In the data rows, 128 means zero.
Here are some points, one per row:
[110 135 151 143 143 118 126  97 136 172 122  55 101 133  93  61 129  73
 132 129 154 148 175 143 150 158 134 118 142  94 110 129 142 128 124 110
 133 110 113 111 115 122]
[ 99  92  97 159 141 156 168 109 135 146 115 123 141 123 105 110 137 106
 158 181 152 138 124 121 138 162 126  97 127 113  83 153 167 118 133 165
 122  55  99 167 107  99]
[125 121 104  99 141 118 118 103 151 168 150 131 136 122 121 131 123 115
 100 133 118  92 108  97 116 126  64  95  91  88  31 137 138 139  98 125
 149 106 103 128 118 124]
[ 81 132  88 126 147 136 125 128 167 167  97  90 119 136  84 142 171 166
 134 130 130 147 104  97 138 177 137  88 147 132 131 158 193  94 122  79
 109 125 144 157 147 126]
[120 141 160 143 148 118 143 128 119 142  90 135 161 178  65 120 120 126
 147 129 139 115 145 143 157 139 117 108 137  36 138 117 168 121 134 123
 125 137 148 122 103 144]
[138 145 129 138 149 134 121  83 157 178 160 115  98  78 120  95 133 117
 133 150 144 128 130 120 140 158 122 138 137 126  96 145 109 118  92 111
 129  87  59 140 146 132]
[166 195 138  92 163 151 118 101 112 131  80 103 125 140 106 149 137 165
 121 154 153 153 157 168 150 139 106 140 134  82  95 140 134 137 120 116
 149 132 132 150 147 162]
[118 149 124 120 148 149 159 150 149 127  90 166 180 190  81 154 106 149
 119 133 162 135 127 106 137 152 116 139 159  97 128 148 180 145 127 159
 146 148 160 143 116 149]
[ 77 128 123 164 132 129 150 140 157 148 127 109 119 149 127 135 150 145
 135 111 138 158 111  96  89 113 128  62 132 118 110 128 147  75 118 138
 125 121 137 124  97  64]
[ 79 135 120 164 118 122 138 135 126 126  90  96 112 127  68 117 145 137
 157 115 134 135 121 118 123 145 165 107 143 120 133  97 134  58 112 118
 103 130 155 119  90  89]
[106  98 128 173 131 137 132 112 141 151 118 139 155 139  92 131 140 133
 128 159 147 135  78  90 164 184 169 126 128  97 107 135 138  95 102 104
  86  71 101 128 117 105]
[128 161 141 150 126  59 103 100 143 172 138  72 113 149 114  71 144  94
 140  98 146 126 129 133 118 140 142 100 140  79 106 106 164 106 142 149
 159 126 146 123 127 126]
[151 144 110 100 180 133 127 107 187 119 101 143 139 142  80 140 114 143
  99 101 163 112 118 120 167 152 119 134 113  99 119 135 121 136  69 134
 149 137 153 132 114 180]
[148 166 132 150 164  97  97  43 138 152 156 111  97 139 135 100 140  90
 138 156 159 128 149 142 137 151 126 134 150 113 124 147 126 129 101 123
 152 149 133 172 156 153]
[163 155 138 122 186 144 148 102 150 148 106 111 135 133  91 129 121 126
 106 132 161  93 137 129 168 137 103 148 131  78  83 144 113 133  89 114
 146 111 117 123 135 169]
[121 148 147 137 153 130 173 155 170 139 103 130 153 173  96 158 137 141
 151 127 147 110 144 145 152 160 141 131 136  54 107  92 127  85 111 130
 109 114 153 122 101 148]
[148 151 180 152 148 102 132 130 134 154 109 100 134 162  96 105 137  99
 131 118 127 113 152 153 155 167 160 128 170  76 111  90 135  96 107 107
 145 141 161 137 136 151]
[134 170 120 138 128 142 149 137 168 159 157 106 115 120 114 142 181 146
 151 166 115 139 123 107  79  84  95  82 116 109 105 134 165 126 147 152
 140  86 103 154 124  94]
[150 182 156 153 150 106  83  89 164 185 143  96 117 138 141 106 145  99
 102  99 122 125 130 123 128 131  81  83 118 102 112 178 157 133 139 120
 159 126 107 113 133 138]
[132  97 135 140 169 156 172 119 166 160 118 141 159 150  82 139 145 163
 121 186 171 106  99  95 155 164 134 135 138  81 100 129 119 111 102 136
 129 114 121 132 101 130]
[ 93 125 155 154 147 124 138 116 149 146  76  87 108 123  67  75 104  84
 135 138 138 110 111 117 132 149 126 115 152  57  99  99 131  93 119 123
 124 131 133 126 105 120]
[ 90 150 119 114 125 110 137 136 175 151 114 107 128 154  93 115 144 109
 125  68 108  86 143 140 144 163 156 108 154  94 130 128 154 111 119 139
 145 158 162  77  80 115]
[157 179 158 142 191 144 155 110 143 149 115 116 130 147  98 107 104 121
 132 105 129 104 154 152 156 140 114 156 173  88  96 117 141 135 120 148
 163 124 129 123 119 150]
[139 124 121 122 125 124 125 131 148 205 157 150 174 136  93 108 103 107
 109 129 100 111  90  88 139 157 117 125 136  87  76 136 141 101 133 118
 143 126 164 192 168 145]
[126 111  97  80 146 125 124 132 164 179 123 124 129 121  92 112 102 120
  67 128 142 122 126 144 185 167 133 167 145 117 125 172 129 119  84  84
 136 119 126 129 134 129]
[ 92 166  97 111 116 129 119 124 174 170 140 127 151 166 113 116 131 128
 136 115 150 171 150 151 134 133 121  63 113  83 108  97 139  68  93 121
 147 138 137 103 103  82]
[118 173 134 155 138 132 151 112 157  88 119 132 138 143  82 120 128 151
 163 111 163 135 145 152 149 133 157 133 142 109 133 109 163 105 129 196
 144 128 163 106  70 126]
[ 81 112 105 150 150 137 156  70 192 140 145 116 105 135 126 136 192 131
 139 115 155  88 120 116 154 145 120 131 131  81 122 112 108 123  88 142
 141  81 106 118  91 109]
[109 124  88 158 162 161 151 136 171 148 143 134 133 119 137 147 168 169
 154 152 176 135 104 108 104 114 110  93  68 137 105 146 126 124  97 142
 152 149 151 159 143 116]
[103 131 133 134 137 144 172 134 138 117 105 128 158 178  96 129 134 107
 135 105 113 113 123 133 122 116 158 122 146  77 148  91 177  94 160 162
 112 127 176 127 111 124]
[123 105 107  89 127  82  81  99 140 187 113 103 132 143 105 129 135 139
 140 163 154 159 144 122 163 172 131 108 146  84 120 161 156 137 133  66
 133 127 128 137 159 135]
[123 139 154 108 175 137 151 132 148 162  78  84 129 140  71 123  89 130
  98 110 118 121 126 136 170 162 114 135 158  80 106 130 148 129 113  95
 148 140 124 104 117 122]
[155 155 164 138 156 158 149 117 168 180 108 130 145 127  88 135 123 150
 152 166 138 129 137 133 161 155 114 167 171  70  85 133 141 123 144 136
 122 112 144 162 122 156]
[127 166 120 140 156 109 150  93 192 158 139  95  88 113 112  96 140  89
 149 124 157  85 146 142 156 158 146 135 146 112 121 151 141 121  78 149
 161 113  88 137 115 127]
[154 166 137 167 155 136 136 107 178 146 139 125 116 119 130 141 158 124
 114 114 157 100 131 130 166 173 140 125 125 121 102 125  86 118  80 153
 188 162 142 152 143 172]
[130  98  97 144 126 125 152 104 165 145 134 138 157 139 129 146 170 144
 147 147 155 100  69  56 123 131 107  92 100 103 108 151 134 132 103 141
 145 112 127 165 141 129]
[105 139  94 142 110 113 153 140 194 145 150 134 145 152 125 120 150 131
 153 106 137 136 105  98  87 125 126  79 119 137 124 110 117  64  74 123
 101 105 120 123 104 118]
[ 82 151 144 136 138 126 134 114 162 105 104 144 169 157  98 135 126 117
 152 104 170 131 130 126 133 109 134 110 130  88 132  88 133  82 106 143
 132 133 153  93  61 106]
[136 178 163 157 174 130 157 155 168 174 118 124 137 157  65 108 103 121
 126 116 177 137 140 134 137 146 133 105 152  93 137 122 150 107 109 112
 131 146 153  98 107 152]
[112 152 112 106 114  77  79  47 130 160 136 109 134 132 130 107 163 121
 159 151 118 131 174 154 111 131 110  96 156 141 115 137 150 104 121 139
 160 122 124 137 117  83]
[119 196 156 124 117 105 136 117 135 122 150 129 141 149  96 113 160 149
 182 147 150 172 155 154 142 117 136 123 155  95  79 101 181  75 112 151
 106 102 145 139 135 118]
[125 152 129 107 148 138 103  95 162 182 151 125 120 107 113 121 145 134
 122 154 145 128 141 156 157 150  88 150 158 146  85 171 167 158 102 138
 172 115  99 144 145 135]
[ 86 132 108 131  72 101 114 109 154 136 129 121 153 151 109 112 151 110
 125 126 137 153 118 127  75 111 137  88 127  99 103 101 165  88 141 133
 109  98 138 138 120  77]
[ 86 123 129 167 123 139 147 138 131 149 107 136 168 185 116 157 148 142
 136 126 119 127  99 112 123 135 156  95 107  89 128  98 187 111 150 145
  92 107 145 142 107 110]
[167 174 131 118 184 152 131 142 173 145 126 135 128 130 114 120 106 139
 118 156 172 135 146 127 149 143 108 130 108 101  79 126 112 149 105 146
 178 139 132 129 140 178]
[133 152 180 132 133 117 148 116 117 184 121 109 140 159 108 133 149 136
 162 153  93 136 141 145 143 137 132 106 150  53  87 104 167 118 166 135
 150 155 162 150 142 135]
[144 164 163 150 163 142 131  99 163 138  89 105 108 104  63 110 137 119
 162 138 146  46 123  98 131 131 123 116 146  82 137 132 157 129  94 125
 133  99 130 135 129 163]
[143 108  92 128 113 139 149 133 185 179 159 133 132 115 139 143 168 161
 144 163 159 142 102  87 146 149 111 115 105 125  93 146 120 118  93 129
 138 113 127 164 154 145]
These points spread out most along one direction. Take the direction at right angles to it along which they spread out most. Then take the direction at right angles to both along which they spread out most. Go by this last direction. How many in every 100 of the points above lie lower along it than each point below? Round to a whole number. More than half of the points above lie lower than the first one.
[151 144 110 100 180 133 127 107 187 119 101 143 139 142  80 140 114 143
  99 101 163 112 118 120 167 152 119 134 113  99 119 135 121 136  69 134
 149 137 153 132 114 180] : 4
[ 79 135 120 164 118 122 138 135 126 126  90  96 112 127  68 117 145 137
 157 115 134 135 121 118 123 145 165 107 143 120 133  97 134  58 112 118
 103 130 155 119  90  89] : 63
[166 195 138  92 163 151 118 101 112 131  80 103 125 140 106 149 137 165
 121 154 153 153 157 168 150 139 106 140 134  82  95 140 134 137 120 116
 149 132 132 150 147 162] : 54
[139 124 121 122 125 124 125 131 148 205 157 150 174 136  93 108 103 107
 109 129 100 111  90  88 139 157 117 125 136  87  76 136 141 101 133 118
 143 126 164 192 168 145] : 25
[127 166 120 140 156 109 150  93 192 158 139  95  88 113 112  96 140  89
 149 124 157  85 146 142 156 158 146 135 146 112 121 151 141 121  78 149
 161 113  88 137 115 127] : 85
[106  98 128 173 131 137 132 112 141 151 118 139 155 139  92 131 140 133
 128 159 147 135  78  90 164 184 169 126 128  97 107 135 138  95 102 104
  86  71 101 128 117 105] : 15
[144 164 163 150 163 142 131  99 163 138  89 105 108 104  63 110 137 119
 162 138 146  46 123  98 131 131 123 116 146  82 137 132 157 129  94 125
 133  99 130 135 129 163] : 50
[138 145 129 138 149 134 121  83 157 178 160 115  98  78 120  95 133 117
 133 150 144 128 130 120 140 158 122 138 137 126  96 145 109 118  92 111
 129  87  59 140 146 132] : 81
[126 111  97  80 146 125 124 132 164 179 123 124 129 121  92 112 102 120
  67 128 142 122 126 144 185 167 133 167 145 117 125 172 129 119  84  84
 136 119 126 129 134 129] : 33
[155 155 164 138 156 158 149 117 168 180 108 130 145 127  88 135 123 150
 152 166 138 129 137 133 161 155 114 167 171  70  85 133 141 123 144 136
 122 112 144 162 122 156] : 19
[143 108  92 128 113 139 149 133 185 179 159 133 132 115 139 143 168 161
 144 163 159 142 102  87 146 149 111 115 105 125  93 146 120 118  93 129
 138 113 127 164 154 145] : 13
